Turns in one plane each, and the order they were made in; the first pair answered:
turn Q_136:
[ -8 -17  -3   9 -16  20 -12  -1   4  22   6 -16 -13] |-> [  8  -4 -28   2  -5  -2  -2  22 -19   6 -14  10   3]
[-16   5  28   7   2   5 -12 -27   4  11  27 -17 -17] |-> [ -5  -9  -8  -6 -28  -6   6   7 -31  27  14 -10 -18]
[  8  -7  13   0  -9  13 -20  -3 -19  -8   5   8  -8] |-> [  6  -7   9  -1 -16  13 -16  -2 -15  -7   0  -2  -8]
[ 18 -25 -38  10   6  30   2  14  20   7 -28   1   3] |-> [ 21 -10 -31  11  18  26  -4   5  24 -17 -29   8  13]
turn Q_716:
[  2  40  17  -8   3 -53  24  -9 -63 -19  12  42 -10] |-> [  8  36  -6   7  39 -39   3 -15 -14 -55 -18  64  10]
[ -2 -16  -8 -11 -22  17   4   2 -34  40  23 -10 -34] |-> [  5  -1 -36  -6  13  25 -10  -1 -35  10  19  14 -37]
[ 15 -12   1   2 -38  -3  13  15  26  31  -4  14   5] |-> [ 17 -10  -5 -10 -34  -7  22   8  -3  44  10  19  -6]
[-11   2  -1  16  11  40 -16 -10  21  14  11  -7 -28] |-> [ -9   2   3  16   3  35 -12  -6  19  22  19 -13 -32]
turn Q_769:
[ 26  -6 -11   8  14 -11  -9  16  28 -35 -41   3  30] |-> [ 26 -17 -40  13  12  31 -30  19  13   4 -20  -3 -15]
[ -5 -32 -14  17  -9  33 -19  14  13  21 -11 -24 -19] |-> [ -5 -11  17  10 -14 -24  -1  13  24 -21 -29 -17  24]
[  0  12  20 -11 -13   0  -7  -8  -7  -5  22  -5  10] |-> [  5  19   4 -10  -2  -1  -8  -5 -22 -14  17  15  14]
[ 33 -31 -95   6   6  34 -15  72   3  13 -37  22   0] |-> [ 11 -49   9   6 -49  32 -12  37  79  47 -22 -44   0]
Then:
Each pair is 2 to 3 turns apart.
[-11 -22   9  -2 -18 -11  -2  18  62 -20 -14   0  28] |-> [-21 -25  15   2 -16  13 -13  -1  62   3   8 -14  -3]	Q_769 then Q_136 then Q_716
[ 23   1 -48  -5 -15 -54  28   7   3 -39 -44  14  58] |-> [ 12 -29 -35  32  20  33 -25 -32  79 -28 -28 -19  25]	Q_136 then Q_769 then Q_716
[-12  14  21 -24 -13 -24  14   5  -5   3  16   1   6] |-> [ -2  -5 -13  -9  12   1  -5  10  32 -24 -16  15  17]	Q_769 then Q_716 then Q_716
[ 13 -10  24  -7 -31 -30  16  25   7  -1 -38 -16  31] |-> [  9  14  -1  13  50   1 -22  -7   8 -42 -17  24  17]	Q_769 then Q_136
[  1   5 -28  -1   4  18   8   9 -42  27  22   0 -41] |-> [-12  20  -2  10  42  11 -16 -24 -14 -12  39  15 -38]	Q_136 then Q_136
[ 10  -7 -21  13  -4  53 -14   4  16  -1 -32 -15   0] |-> [ -6  25  15 -16 -33  11  15   2 -41  15  -1 -25  -8]	Q_769 then Q_716 then Q_716
[  9   3  37 -26 -45 -55  29  13  12 -26 -12   3  31] |-> [ 14  25   5 -29  -7 -57  23  10 -37 -40  -2  34  21]	Q_716 then Q_716
[  4   4 -31  -3  37  17 -33 -25 -15   2  18  18 -31] |-> [  5   4  14 -22 -41 -52  15   6  -1  13 -14  -8  19]	Q_769 then Q_136 then Q_769
[  6  24  18  -4  -1 -40  25  27 -13  -5  -8  -6  30] |-> [ -1  13  17  -8 -21 -36  35  26 -16  19  -2 -20  18]	Q_136 then Q_136 then Q_136
[  5 -31   8  -4 -16  14   8  12  37  16  -2 -30  -2] |-> [  7 -15  26   3   7  -9  -4  -3  51 -22  -4 -13  16]	Q_769 then Q_136
[  4 -11   3   9  22  34   9  -4  58  -6 -21  -9  11] |-> [ -2  15 -14 -16  17  15  20  -3 -47  18  23  14 -18]	Q_716 then Q_716 then Q_716
[ -6  -4 -18  19  18  37 -20  -8  29   6 -12   9 -14] |-> [ -6  -3   0  -4 -40 -14  25  16  -9  30 -26  -3   9]	Q_769 then Q_716 then Q_136
[ -8   0 -13  -1  29 -22 -16  -6  18 -32  -5   6  12] |-> [  1  -7 -43   2  30  -5 -22  11   5 -16 -10  11   2]	Q_716 then Q_769
[  3  17  10 -12   1 -20  20  15 -28   6   1   7   9] |-> [  1   4  13   0  -1 -12   6  13  21 -10 -19   1  21]	Q_716 then Q_716 then Q_716
[ 15  -4 -13   1  -9   4  15  38  -1 -14 -33  39  -3] |-> [ 17 -11 -18  11  14  39  -1  21  15 -10 -22  35 -26]	Q_716 then Q_136 then Q_769
[  1  -7  -6  -8 -15  -8   6  16  25 -11 -26   7  31] |-> [  1 -12 -19   2 -10  15  -4  15  38  -4 -31   1  16]	Q_136 then Q_769 then Q_716
[  0 -13  49 -25 -60 -38  33   4  12  21   1 -29  11] |-> [ 23  -1 -41 -11   6 -39  22  26  -7 -38 -43  40  35]	Q_769 then Q_716
[ -2  12  33   6   2 -29  11  -7 -13  -6  -7 -11 -10] |-> [ -2  -8   2  25  16  21 -10  -4   2  13  -3 -18 -32]	Q_769 then Q_716 then Q_769
[ -1  -8  22   2 -14  -9   6  -3  43 -21  -3  -8  30] |-> [  8 -20 -13  14  -2  23  -7   7  47 -15  -7  -3  27]	Q_769 then Q_716 then Q_136
[  9   1  -5  11  33 -19   6 -16   5 -29 -10  12  20] |-> [ 14 -24  -8  -1 -16 -18  26  11  11  12 -22 -21  18]	Q_716 then Q_136 then Q_136
[ -3 -17  15  27  24  12 -23 -20  81 -25 -20  -7  16] |-> [ -7  -3 -36  -3 -11  15   8  14 -57  52  27   1 -37]	Q_136 then Q_716 then Q_716
[ -8   9  19  -2  -7  13  -2  -9 -25  38  29 -11 -35] |-> [  2  30  -3  -8   3 -24   9   6 -48  -4   7  25   0]	Q_769 then Q_136 then Q_769
[  0 -12 -31   5  13  35  -5 -11 -18  18  19   0  -9] |-> [-12   6  24  -6 -11  -7  14 -24 -14  12  29 -15   6]	Q_769 then Q_716
